Here are some points, each followed by its number:
tensor([  1, -12, -17,   6,  14,  -4, -11,  -2,  -2,  21,  23, -36]) 0
tensor([ 95, -44,  -6, -22, -48,  24, -24,  -1, 108, -22, -19,  40]) 1
tensor([ -9,   9, -42,  36,  17, -12, -11,  -7, -14,  12,  60, -17]) 2
tensor([ 14, -17,  22, -56, -83,  33, -15,  51,  29, -30, -14,  48]) 3
tensor([ 56,   2, -55,  -3, -19,  -7, -19,  41, 127,  76,  27, -21]) 4
tensor([ -9, -66,  -3,   3, -38,  90,  -6,  24, -40, -54,   3,  -1]) 5
tensor([102, -50,  16, -33, -79,  28, -16,  35,  96,  47, -28, -11]) 6
tensor([  2, -15, -15,   3,   9,  31, -17,  18,  -8, -26,  52,  29]) 7
tensor([ -27,    6,   42,    0,    2,  -85,  -22,  -63, -121,  -64,   44,   43]) 8
tensor([-51,  24,  31,  -3,  29, -28,  11, -33, -92, -43,  12,  25]) 9
tensor([-35, -17,  38, -35, -12,  14,   7,  -1, -41, -24, -49, -19]) 10
tensor([-52,  -1, -27,  50,  62,  85,  32,  36, -40,   8, -19, -37]) 11
tensor([ -2,   6, -30,  28,  13, -12,  -9,  -3, -12,   2,  47, -11]) 12
tensor([-55,   3, -18,  36,  30,  46,  31, -12, -87, -51,  -6, -20]) 13
tensor([-11,  31,  27,  -3,   1, -15,  16,  -9, -36, -13,   3,  15]) 14
tensor([ 80, -29, -36,  -9, -49, -16, -27,  13, 116,  46,  20,   0]) 15
tensor([ 85, -44,  -2, -19, -35,  32, -21,   3,  94, -22, -19,  42]) 16
tensor([ 28, -13,  26, -14, -32, -22, -12,  -5,   2,   0, -22,  -1]) 17
tensor([  2,  15, -10,   4,  10,   9,  24,  -2,  53,  14, -53, -20]) 18
tensor([ -46,    3,   56,  -38,   33,  -43,   20,  -54,  -25,    2, -109,  -48]) 19
tensor([ 35,   3,  21, -25, -36, -28, -19,  -2,  27,  -1,   0,  40]) 20
tensor([-100,   24,   14,   -1,   30,  -12,   30,  -18,  -77,  -37,  -46,   -8]) 21
tensor([-54,  84, -24,  25,  48, -97,  29, -38,   3,  19, -15, -12]) 22
tensor([-57,  32,  24, -23,  55, -33,  15, -43, -33, -23, -22,   3]) 23
tensor([ -8,  -5,   7,   0, -16, -15, -15,  32,   1,  52, -27, -36]) 24
tensor([ 31, -60, -37, -23, -66,  65, -42,  49,  34, -29,  90,  43]) 25
tensor([-39,  -5,  27,   6,   0,  11,  -4,  16, -62,  14,  -9, -30]) 26
tensor([  0, -29, -13,   4, -11,  41,  -5,  55,  12,  46,  10, -67]) 27
tensor([-13,  22, -22,  24,  27,  -5,  13, -21,  -2, -15,   4,   5]) 28
tensor([ 82, -33, -26, -17, -70,  69, -11,  61,  60,  -5,  79,  46]) 29
tensor([ -79,   35,   70,   12,   -4,  -65,   19,  -26, -127,    7,  -39,  -56]) 30
tensor([  1, -15,   1,   3,  11,  -1, -12,   4, -18,   3,  11,   7]) 31
Which five points above are nearest to each new point by angle? Their numbers follow each, smallest number first.
tensor([ 15, -23,  23, -10, -11,   2, -11, -20, -21, -31,  14,   8]) 5 8 9 17 31
tensor([  5,  27,   7, -11,  28, -57,  -7, -27,   8,  34,  -6, -38]) 0 19 22 23 24
tensor([  6,   9,  -6,   1,  12,  15,  27,  -1,  55,  13, -53, -27]) 1 4 6 18 19
tensor([ 16, -26,  15,   6,  -9,  33,   1,   1,  26,   8, -10, -16]) 1 6 15 16 27
tensor([-46,  23,  17, -13,  39, -29,  10, -27, -30, -11, -19,  -6]) 9 19 21 23 30
tensor([-13,  35,  26, -32,   8, -96, -14, -21,  33,  23, -25,  11]) 17 19 20 22 23
tensor([  4,  14,   9, -21,   4, -37,  -4, -25,  62,  14, -45,  -3]) 15 17 18 19 20
tensor([  3,  10,  -9,  13,   8,   1, -13,  -5,   4, -34,  29,  39]) 7 8 12 25 28
tensor([ -78,    3,    0,   31,   51,   49,   32,  -23, -127,  -50,   11,  -36]) 9 11 13 21 26
tensor([-26, -17,  34, -32, -12,  13,   5,  -3, -36, -25, -37, -13]) 10 19 21 26 30
tensor([-18,  21, -25,   8,  -3,  -9,  16,   0,  27,  -8,  17,  27]) 2 4 12 22 28
tensor([ 38, -70,  10,  53, -30, 116,  -3,  49, -77,  -5,  13,   3]) 5 7 11 25 31
tensor([ 39, -16,  22, -35, -41, -25, -17,   6,  21,   8,  -7,  33]) 1 3 6 17 20
tensor([ -1,  44,  -8, -12,  21, -51,  -8,  -3,  51,  -4,  34,  76]) 4 15 20 22 28
tensor([ 28,   3, -69, -16,  -1,  33, -15,  55, 127,  56,  30,  -9]) 1 4 6 15 29
tensor([ 33, -33,  29, -52, -71, -23, -14, -11,  16, -20, -28,   9]) 1 3 6 17 20
tensor([-28,  21,   7,  44,  51, -24,  21, -40, -88, -24,  24,   7]) 8 9 13 14 21
tensor([-13, -29,  -6,   9,  -4,  59,   0,  14, -44, -24,  23, -13]) 5 7 11 13 26
tensor([ -9,  21, -20, -16,  28, -26,  14, -15,  63,  29, -54, -18]) 4 18 19 22 24
tensor([ 59, -16, -23,  -2, -28, -13, -19,   4,  88,  33,  23,   1]) 1 4 6 15 16
tensor([ -5, -15, -15,   1,  -1,  27, -16,  19,  -2, -17,  50,  23]) 5 7 25 29 31
tensor([-14,   8, -28,   4,  35, -10,  -9, -30,  39, -38,   2,  33]) 7 16 22 23 28
tensor([  5,  12, -54,  34,  28,  31,  22,  21,  65,  30,  19,  -1]) 2 4 15 18 27
tensor([-14,   4,  -4,   5, -39,  30,   2,  45, -41,  -6,  19,   4]) 3 5 7 25 26
tensor([-12,   4,  -3,   4, -30,  23,  -2,  44, -38,  -8,  18,   8]) 3 5 7 25 26
tensor([  1,  11,  40, -25, -11, -50,   5, -21,  20,  37, -56, -19]) 17 18 19 22 24
tensor([-43,  39, -11,  -4,  33, -48,  21, -21,  10,  20, -15,  14]) 19 21 22 23 28
tensor([  -3,  -33,   14,   64,   13,   48,   13,  -16, -102,  -21,    1,  -19]) 5 11 13 26 31
tensor([ 16, -50,   5, -15, -38,  27, -13,   6, -28, -33,  10,   1]) 3 5 7 25 29
tensor([ 34, -64,  20,  55, -24, 121,   7,  50, -97, -15,  12,  -1]) 5 7 11 13 26
tensor([ 18, -22,  -3,   0, -17,  41,  22,  34,  40,  51, -34, -83]) 4 6 18 24 27
tensor([  4, -11,  19, -42, -67,  27,   0,  43,  18, -24, -20,  40]) 3 16 20 25 29
tensor([ -8,  37,  25,  -3,  -1, -23,   9,  -7, -32, -13,   5,  16]) 8 9 14 23 30
tensor([-18,  64,  18, -11,  40, -99,  -5, -45,  36,  -5,  -8,  50]) 8 14 22 23 28
tensor([-30,  -5, -44,   8,   8,  31,  20,   0,  24, -18,  -9, -21]) 11 13 18 27 28
tensor([ 26,   9, -56, -17,   0,  31,  -9,  49, 127,  55,  22, -19]) 4 6 15 27 29
tensor([  7,  40,  12, -18,  43, -34,  20, -25,  70,  24, -60,   7]) 4 18 19 22 23
tensor([-19,   6,  -6,  -8,  34,   2,   2, -17,   1, -11,  -3,  -9]) 19 21 22 23 28
tensor([ 18, -12, -53,  36, -24,  35, -17,  19, -27, -57, 116,  62]) 2 7 12 25 29
tensor([ -95,   13,   24,   50,  109,   73,   31,  -65, -127, -125,   20,   21]) 9 13 21 23 28
tensor([  5,  10, -15,   4,   6,  20,  22,  -8,  65,  13, -53, -24]) 1 4 6 15 18
tensor([-11, -36,   3,   2,  -4,  67,  -3,  13, -60, -37,  30, -17]) 5 7 11 13 26
tensor([-14, -55,  -5,   6, -28,  77,  -3,  23, -43, -47,   2,   0]) 5 7 11 13 25
tensor([  6,  16,  10,  11, -16, -13,  10,  27,  -2,  34, -17,   5]) 4 6 17 18 24
tensor([-17, -37,  -1,   2, -10,  77,  -7,  17, -55, -34,  45, -11]) 5 7 11 13 25
tensor([-12, -23, -13,   9, -21,  50,   2,  33, -23, -20,   7,  15]) 5 7 11 13 25
tensor([ 58,   1, -43,  -7, -13,  -9, -23,  42, 127,  75,  21,  -7]) 1 4 6 15 16
tensor([  7,  15,  11,   6, -16, -16,   3,  20, -10,  27, -15,   5]) 17 20 24 26 30
tensor([ 15, -26,  -3,   1, -46,  45,   1,  30, -46, -24,  29,  11]) 3 5 7 25 29
tensor([ -74,    5,    0,   31,   52,   41,   31,  -20, -127,  -41,   12,  -37]) 9 11 13 21 26
tensor([  6, -34, -28,   3, -18,  39,  20,  42,  -4,  48,  -1, -41]) 0 6 11 24 27
tensor([ 19,  33,  29, -15,  -1, -97, -33, -31, -23,   8,  39,   5]) 8 9 14 20 22
tensor([ 32,   3,  18, -19, -28, -27, -31,   8,   5,  -1,  36,  20]) 15 17 20 25 29
tensor([ -4, -20,  21, -16, -15, -30,  -5, -21, -51,   3,  -8, -35]) 8 10 19 26 30
tensor([-43,  30,  27,  -9,  28, -27,   3, -34, -67, -36,  -1,  12]) 8 9 14 21 23
tensor([-11, -16, -21,  22,  14,  32, -16,   8, -51, -23,  63,  10]) 2 7 12 13 31
tensor([-14,  49,  17, -18,  35, -91,  -9, -46,  35,   0, -14,  37]) 14 19 20 22 23
tensor([  2,  20,  41, -27,  -4, -70,   8, -20,  33,  53, -68, -18]) 17 18 19 22 24
tensor([ -9, -59,  -9,   2, -32,  91,  -1,  27, -38, -42,  -1,   4]) 3 5 7 13 25
tensor([-33, -12,  27,  -4,  -4,  21, -13,  23, -63,   7, -12, -27]) 10 13 21 26 30
tensor([ 25, -30,  11,   9,  -8,  34,  -1,   8,  31,  12,  -8, -18]) 1 6 15 16 27
tensor([-10, -18,  36, -41, -13,  19,  -6, -12, -42, -46, -25,   7]) 5 8 9 10 21
tensor([ -44,    0,   40,  -77,  -12, -104,  -37,  -75,  -22,  -95,   -7,   69]) 8 9 14 20 23
